(in the rows, 128 means zero)
One turn moves every row onto another: examples first, then more rows asked
Vufep: [110 159 129 141 160 114 142 130 139 133 123 139 150 171 142 125 109 101
 101 134 102 128 103 168 132 115 125 148 156 126 116 141]
Fesin: [132 138 137 122 107 157  92 144 130 135  91 136 127 141 137  87 165 107
 118 130 126 126 151 132  84 135  81 147 140 135 128 151]
Lipe: [186 123 114 136 145 123 122 105 117 128 132 104 143 130 123 109 165  98
 102 104 125 124 129 175 151 142 117 111 120 160 108 159]
vil: [114 115 101 129 102  92  89 126 137 132 135 145 155 127 116 124 115  69
 126 114 107 125 149 128 147 124 101 109 104 106 132 149]
bod: [128 132 118 150  98 150  88 137 129 179 137 121 112 136 129  86 115  82
 108  87 139 146 116 127 160 128 147 103 117 139 102 160]
Muz: [133 146 120 118 122 147 127 144 104  93  95  87 135 134 102  87 111  97
 122 145  79 163 135 132 118 130 129 147 107 127 107 137]
Gerif: [130 113 141 155 110 142  97 145 123 106 135 153 135 159 155  58 149  90
  97 129 138 130  95 156 115 131 111 145 114 126  78 110]
Ponu: [142 130 119 116 108 168  93 152 128 126 104 134 142 146 138  98 167 104
 110 135 126 121 158 133  79 126  89 140 143 137 125 148]
fesan: [131 122  97  98 130  96 121 149 121 114 107 172 148 146 158  76 130  96
 114 139 124 163  77 131 148 119 109  93 134 106 121 137]
nade: [ 94 135  93 162 125 163  98 118 114 114 122 145 159 141 117  74 150 108
 110 141  98 134 121 140 170 114 130 102 142 134 132 179]
Zimin: [134 113  99 123 107 135 106 125 123 125 117 133 144 109 174 112 139  64
 114 132 152 144  95 111 114 136 140 131  84 127 129 162]
foso: [152 102 106 121 104 147 111 148 127 123 115 133 147 132 155 102 134  64
 103 140 146 144  92 101 112 150 154 127  86 113 126 159]
let: [104 126  88 153 135 159 104 122 124 113 125 147 161 128 108  68 148 103
 100 136  83 143 130 144 174 120 133 113 145 126 132 179]
fet: [110 113  92 129 117  93  77 122 140 124 124 145 157 123 121 119 116  60
 113 108  91 120 149 137 134 131  96 119 121 118 125 152]
Fatez: [132 138 107  96 127  91 119 151 137 114  92 164 136 136 150  89 125 110
 106 136 125 162  79 146 154  99 116 105 129 104  98 138]
gir: [125 133  95 113 146  88 108 160 126 118  95 157 144 124 163  67 128  95
  96 133 123 157  77 135 146 112 114  83 133 104 107 148]
Mevan: [120 143 136 162 145 126 103 140 113 136 127 141 115 146 126  61 114 116
  98 144 110 179  98  90 128 132 101 108 134 151 115 163]
Peguk: [130 130 150 145 145 136  95 152 103 142 128 141 129 150 136  46 111  97
  98 119 103 175  98  92 107 123 103 113 126 146 114 151]
tezav: [117 115  89 130 112  86  86 124 140 121 126 133 150 117 122 121 112  76
 116 111  96 129 143 131 143 121  83 117 108 113 134 154]
vimud: [138 118 130 146 109 136  96 146 126 126 116 150 148 164 167  54 140  85
  95 114 132 133  84 169 127 138 102 136 108 133  67 121]
Sok: [171 150 110 128 166 148 127 165 130 138 127 124 122 132  97 105 124  92
 107 106 129 141  86 112 130 111 139 105 119  86 106 140]
dafa: [111 151 120 142 146 125 149 136 151 137 124 124 143 177 143 128 115 108
 104 136 112 126 102 179 133 115 110 144 154 117 115 129]
kat: [144 110  97 135 101 139 131 141 131 120 106 140 138 114 165  92 130  64
 118 136 153 131 101 116 108 139 142 135  85 110 118 156]
Bopo: [123 116 101 120 123  89  86 115 132 118 128 140 143 120 116 125 119  64
 123 108  96 122 156 123 143 131  99 123 108 106 121 151]
Vin: [179 128 116 135 142 126 127 106 111 120 119  94 134 136 119 113 162  97
 114  99 128 123 117 177 147 122 109  98 126 157 101 150]
nol: [183 149 120 130 158 163 120 139 134 129 129 131 126 119 101 104 115  84
 116 122 115 144  97 110 118 110 125 107 103  90 102 130]
kof: [141 148 116 116 119 148 131 139 104 104  95  82 134 134 114  80 120  92
 113 141  76 166 155 137 116 130 142 133 104 129 107 141]
pitut: [144 108 141 150 108 140 115 134 130 133 123 144 127 155 156  44 137  84
  95 112 137 136  89 166 132 127 112 138 113 123  88 105]
degig: [114 155 126 133 165 122 147 146 150 133 132 131 152 168 143 130 120 102
 108 126 111 129  93 178 120 116 111 136 148 118 114 141]
muler: [143 167 115 113 128 132 131 143 107  99  95  86 132 128 118  86 109  92
 111 150  78 164 143 139 124 137 132 144 110 117 109 140]
lofiv: [135 157 116 125 123 147 131 148 104  96  84  87 131 114 111  85 121  95
 125 149  95 165 139 134 117 140 135 140 107 118 114 137]
gotot: [132 151 100 138 104 145  85 136 123 187 146 115 115 133 122  76 137  94
 115  97 151 134 111 145 155 132 135 104 125 135  93 148]
daz: [137 141 129 114 112 157  94 139 128 130 106 143 130 147 144  89 173 114
 109 120 122 115 157 140  84 135 105 145 145 138 123 157]
bunal: [184 132 117 151 147 121 122 103 111 122 119  92 139 143 120 102 168  95
 105 109 116 126 115 180 150 135 121 102 135 153 110 150]
vonom: [175 132 125 140 141 130 125 117 124 117 129  96 139 143 115 106 164  90
 100 102 126 126 108 183 149 139 115 109 114 162  96 160]
zarik: [133 129 125 108 109 150 104 145 129 131 104 135 134 164 137  90 168 104
 112 135 117 122 159 128  79 128  96 147 147 130 125 153]
pomoz: [128 145 144 159 160 137  85 142 117 139 112 135 107 149 126  46 125 106
 109 131 109 168 102  94 121 123 104 106 127 144 119 140]
gat: [103 131 103 150 124 154 102 118 114 119 127 155 169 140 115  62 150 110
 111 141  91 150 129 143 177 104 126  97 131 129 138 168]
tisav: [175 139 126 132 160 143 130 144 131 141 117 135 121 136 111  99 119  83
 124 123 133 135  93 115 122 116 140  86 129  84 100 119]
zuriz: [124 135 102 146 103 135  89 133 139 183 124 122 110 132 130  73 126  85
 105  89 140 129  94 128 155 141 141 114 114 122 103 169]
teraf: [123 146 124 149 148 111 150 129 146 138 117 132 148 162 150 131 117 104
 108 122 106 120 104 178 125 115 115 148 155 109 120 139]
dipi: [ 99 140  94 158 129 164 106 117 118 118 125 161 160 140 119  64 153 109
  91 143  92 141 139 148 166 119 131 111 140 130 132 163]

tisav -> foso
lofiv -> vil
Mevan -> Fatez
And these:
Vufep -> muler
fet -> bunal
bod -> vimud
tezav -> Vin

One turn moves every row onto another: examples first, then more rows asked
duv: [131 170 140 168 139 129 185 113 119 153  82 100 121 118 112 190 115 119]
biboz: [165 149 153 163 136 129 181 130 103 140  89 128 130  94 131 173 151 108]
zube: [142 146 101 203 109 112 162 118 104 154  92  95  83 102 109 175 122 140]
ponit: [118 172 128 169 141 127 182 116 123 150  82  82 121 117 119 181 122 120]
luti: [154 145 135 168 102 115 121  76 111 173 106 115 177  90 105 148 116 128]
Reb: [153 149 139 157 101 116 120  94 102 185 111 106 186  87 106 146 116 136]
ganas: [142 132 102 165 123 105 155 159 120 175 140 114 132  86  84 125 127 121]
Fanu: [106 119 144 170 125 145 127 165 118 173 126  82 127  75 102 155  92 136]
zub: [156 119 153 168 141 117 173 140 106 124 106 120 120  92 140 153 150 114]
vokel: [117 168 128 174 129 132 185 115 120 148  81 101 138 117 120 184 112 108]
rozo: [144 108 131 181  96 125 162 107  96 160 112 125  94 103 139 183 122 139]
Gol: [138 153 159 192 122 171 150 121 100 161 101  77 160  75 121 144 130 172]
tiz: [100 122 142 179 135 160 138 153 112 169 131  86 117  75 108 167  93 135]
Vuse: [158 123 120 176  98 128 156 117 110 155 115 134  91  91 153 169 120 118]
reg: [102 128 142 169 119 150 135 165 110 175 131  83 118  89 104 162  92 133]
milad: [143 154 165 193 121 167 146 108 105 165  93  90 158  83 127 150 142 168]
foru: [101 129 136 184 124 156 132 164 112 172 120  73 129  86 106 153  92 140]
Tavap: [137 162 114 196 115 111 177 104  88 153  79  86 101  97  99 167 133 140]
zoru: [101 129 148 180 134 160 137 158 112 169 122  85 111  86 107 167  96 132]
gazi: [129 130 101 177 103 108 141 160 119 173 137 113 142  76  82 126 125 125]
ludiz: [159 142 140 162 135 131 176 139  99 130  86 127 135  93 139 155 151 101]
gan: [138 133 103 168 107 104 152 155 120 167 120 119 144  89  68 126 137 121]
Nir: [151 144 128 154 103 114 117  95 109 178 114 123 180  79 110 137 127 125]
nazo: [131 154 153 175 127 167 138 112 106 161  97  87 171  81 127 137 131 169]
tufov: [106 122 143 165 121 158 137 167 110 173 123  83 115  87 109 157  97 123]
vagu: [142 131 107 168 110 104 150 156 121 178 127 111 154  72  75 123 129 130]
Fem: [101 124 129 175 131 147 122 162 113 162 118  83 117  84 114 164  91 124]
vib: [128 155 140 158 127 113 189 116 133 161  83  90 134 103 125 175 122  95]
zisas: [151 155 115 203 124 115 170 119 108 149  97 100  81 107 103 175 118 145]
kavi: [161 144 136 156 106 115 122  88 119 177 102 114 181  83 114 150 117 128]
paput: [134 154 161 195 119 165 137 113 106 161  88  91 160  78 121 153 141 171]
fos: [126 156 149 186 118 169 150 120 111 156 101  90 156  87 134 143 143 179]
finub: [135 163 109 210 116 117 166 108  98 135 103  99  90 103 110 165 118 141]
Zamod: [139 133 106 165 111 100 146 156 123 165 128 120 141  82  75 125 135 132]
Fir: [166 116 124 182 100 118 157 119 100 153 114 138 105  87 144 180 137 120]
Fak: [129 148 162 184 117 162 137 123 106 163 108  84 158  78 117 140 132 183]
kuluf: [138 130  98 171 118 105 156 159 125 174 132 120 126  84  76 128 130 123]
miv: [167 147 128 162 104 107 123  89 113 183 103 120 170  92 111 144 124 118]
rak: [153 153 128 158 106 114 116  88  96 175 109 110 176  91 122 153 121 117]
nit: [138 148 163 192 124 171 147 111 105 158 108  82 148  76 126 138 134 171]
bosu: [151 144 149 158 143 130 180 124 106 133  98 121 140  97 143 171 149 106]
dofat: [172 126 133 180 104 118 162 121 111 160 110 135  94  93 139 180 123 117]
Kemir: [162 154 130 159 100 105 120  97 114 185  99 115 174  98 112 145 128 122]
fopok: [139 134  89 179 109 108 160 154 125 170 130 120 146  75  88 126 138 123]

Fak -> Fanu
Kemir -> paput
zisas -> dofat
And these:
fos -> Fem
tufov -> gan
finub -> Vuse
Fir -> bosu
foru -> gazi
vib -> Tavap
kuluf -> miv
Zamod -> kavi

One turn moves every row onto another: examples first, then more rows asked
lov: [117 119 136 133  92 113 165 130 144 145 135 120 131 144 110 144 148 101
 131 123 112 118 134 128 153 133 145 180 135 132 144 115 101 165 103 154]
Rali: [169 145 125 165 129 100 116 129 109 146 150 114 117 105 134 134 126 121
 151 115 121  89 120 193 118 144  95 139 154 118  81 107  75 146 116 163]
Vuvag: [110 141 136 132 106  98 174  99  96 176 141 107 126 157 114 133 148 117
 131 125 130 133 136 143 106 112 142 151 140 123 155 132 111 125  96 141]
zis: [114 144 136 142 108 115 172 105  85 162 140 113 123 151 111 140 141 111
 132 120 127 146 140 132 112 102 137 152 142 112 151 136 117 123 102 153]
lumaf: [111  98 111 129  90 119 167 124 151 133 121 137 126 142 118 120 175  90
 114 147 176 119 136 151 154 127 130 168 139 112 167 118 119 135 113 150]
pusub: [169 144 130 160 120  91 105 120 112 145 139 109 122 100 132 143 116 117
 152 127 127  88 120 182 112 148  98 127 150 131  83  99  74 143 118 154]
Tures: [105 136 138 143 114  92 172 110  84 168 140 118 126 143 103 136 145 117
 135 119 122 140 138 129 110 109 143 157 136 124 148 133 109 134 103 148]
Kalof: [122 115  98 157 105  86 156 113 138 159 130 163 155 112  99 107 163 107
 121 133 149 122 142 156 151 119 128 126 140 113 183 139 133 125 138 157]
Vano: [124 123 104 154  92  82 159 117 142 162 114 148 155 119 100 120 170 109
 124 130 159 122 137 161 153 106 124 119 144 110 186 143 120 129 132 158]
vimi: [118  96 117 136  97 109 158 123 155 140 128 146 119 144 113 113 175  77
 120 143 166 107 136 137 143 133 136 170 132 121 163 125 128 144 121 135]
git: [143 138 131 157 118  93 131 164 115 167 122 126 136 101 118 101 144 107
 112 124 189 111  96 186 153 148  84 123 162  88  80  98 125 128 139 152]
Zusa: [109 103 107 141 102 119 168 128 153 134 133 152 128 132 104 119 175  92
 115 145 173 122 137 146 146 119 133 176 126 108 154 117 121 138 119 152]
vese: [161 111 110 150 103  88 104 152  95 131 105 137 146 117 137 135 100 116
 139 134 182 122  76 171 157 165  96 103 155 114 111 103 105 139 134 149]
liko: [122 104 114 130 102 128 170 118 150 139 129 150 129 142 108 115 170  87
 113 143 171 111 135 140 159 132 132 170 122 113 159 123 120 147 121 149]
mura: [157 132 120 153 103  81  94 142  98 136 113 144 148 121 130 131 105 114
 145 137 185 121  89 177 158 173  76 107 154 113 110 104 111 150 133 156]
bova: [117 123  97 148  99  88 131 112 112 148 127 142 142 153 118 160 128 106
 137 119 137 145 127 127 129 120 137 126 152 111 186 152 127 114 126 143]
napur: [144 145 134 163 103  91 119 151 109 153 122 130 133 108 114 101 143 100
 120 129 194 116 108 191 141 155  74 130 169 101  79  82 123 138 132 157]
fama: [125 123  98 159  98  85 157 129 146 166 129 155 153 121  95 117 171  92
 124 122 153 128 128 152 140 121 136 130 147 110 181 146 132 126 146 152]
Vozol: [144 119 129 135 117 120 105 142 121 135 136 126 115 129 138 134 130 108
 109 123 162  94 109 168 129 162  78 162 160 110  72  67 117 133 130 136]
vubis: [164 133 111 150 124  96 121 128  66 144 142 118 133 117 131 127 126 118
 150 153 188 113  87 182  95 134 102 101 130 118  97 113  91 131 119 159]
Selo: [121 122 150 139  92 115 169 118 130 150 125 117 122 140 111 136 148  96
 131 118 115 118 149 127 163 129 138 170 138 126 144 118 103 163 100 158]
Nif: [116 141 135 146  95 103 165 113  97 166 142 107 125 158 111 143 148 101
 142 126 134 137 130 124 108  99 146 140 134 116 149 140 120 134  96 147]
rubid: [152 116 114 154 123  81 103 148  91 137 114 141 142 114 142 136  99 122
 147 133 173 123  84 173 170 170  91 104 149 102 115 116 107 137 130 154]
fiv: [119 115 103 161  98  78 148 125 144 151 115 159 156 113  96 119 160 113
 125 132 143 124 137 149 152 102 123 126 144 114 180 138 133 133 137 150]
sata: [127 130  98 137 104 106 139 108 114 151 129 144 152 152 116 153 122 121
 129 124 123 137 123 136 130 112 127 124 150 117 189 151 133 116 130 140]
gifef: [167 144 133 162 125 101 112 124 101 152 149 121 121 106 128 139 130 122
 145 111 119  89 119 183 109 146  84 141 153 124  81  89  84 148 124 155]
Fab: [125 125 147 152  93 106 166 115 145 154 130 124 112 143 114 139 147  88
 145 114 125 123 147 133 150 130 149 174 132 121 144 130  96 163 104 153]
livov: [152 138 125 140 107 120  97 136 121 127 136 120 113 137 135 131 127 101
 125 135 165  97 110 181 117 164  73 159 171 118  78  78 113 136 120 139]
zibu: [138 127 135 160 110  96 128 163 111 158 127 134 144  97 122 105 142 109
 116 128 189 121  97 183 151 151  84 123 152  93  81  78 129 134 139 159]
buvaf: [117 124 141 137  87 111 172 121 147 155 128 114 126 142 118 138 147 100
 132 115 116 125 143 149 155 139 146 179 147 126 152 117  94 154 101 156]
nor: [124 130 103 134 104  91 138  93 115 156 117 143 143 159 120 159 125 124
 134 123 140 133 127 141 131 115 127 128 142 117 191 154 113 118 124 135]
fel: [166 131 117 151 130 106 116 124  63 141 149 128 131 123 136 132 132 127
 157 151 167 106  88 179  94 133  81 109 126 118 105 108 102 137 119 150]
Sime: [148 116 123 132 124 118 101 142 126 128 131 117 104 132 143 128 131 103
 111 131 161  82 114 172 130 153  79 158 167 108  76  85 116 127 124 132]
leku: [162 130 111 145 131 103 122 135  63 143 152 115 131 128 139 124 130 125
 154 156 170 102  82 179 104 138  95 104 130 115 101 120 104 134 106 152]
big: [152 129 123 137 118 122 111 133 128 138 129 116 106 126 134 133 125 101
 115 139 168  88 102 175 114 157  87 159 161 116  72  79 109 123 123 122]
foni: [144 131 131 169 109  87 132 155 114 162 113 128 131  91 114 102 137 103
 116 123 184 116  99 188 146 156  94 129 170 101  78  80 117 126 135 146]
sivu: [165 156 129 163 114  92 104 123 101 146 150 118 127 111 127 129 122 117
 158 128 131  98 118 193 107 160  86 133 159 131  86  96  88 149 114 161]
zata: [159 114 119 158 113  91 102 146  93 133 118 148 151 109 141 139 106 125
 153 140 173 126  83 174 158 159  81 101 138 107 117 104 109 145 136 159]
lovet: [125 131 104 135 109 102 143 110 110 152 121 152 144 158 110 158 125 124
 132 124 139 141 114 131 123 103 125 136 139 114 182 155 125 123 135 132]
Dekiz: [160 145 115 148 121  94 110 124  68 144 148 128 136 130 130 122 123 119
 155 156 187 113  89 185  99 154  83 110 135 121 102 110 106 138 116 154]

liko -> sata
vubis -> big
And these:
Nif -> vimi
livov -> mura
lumaf -> nor
fiv -> Tures
git -> leku
Vozol -> zata

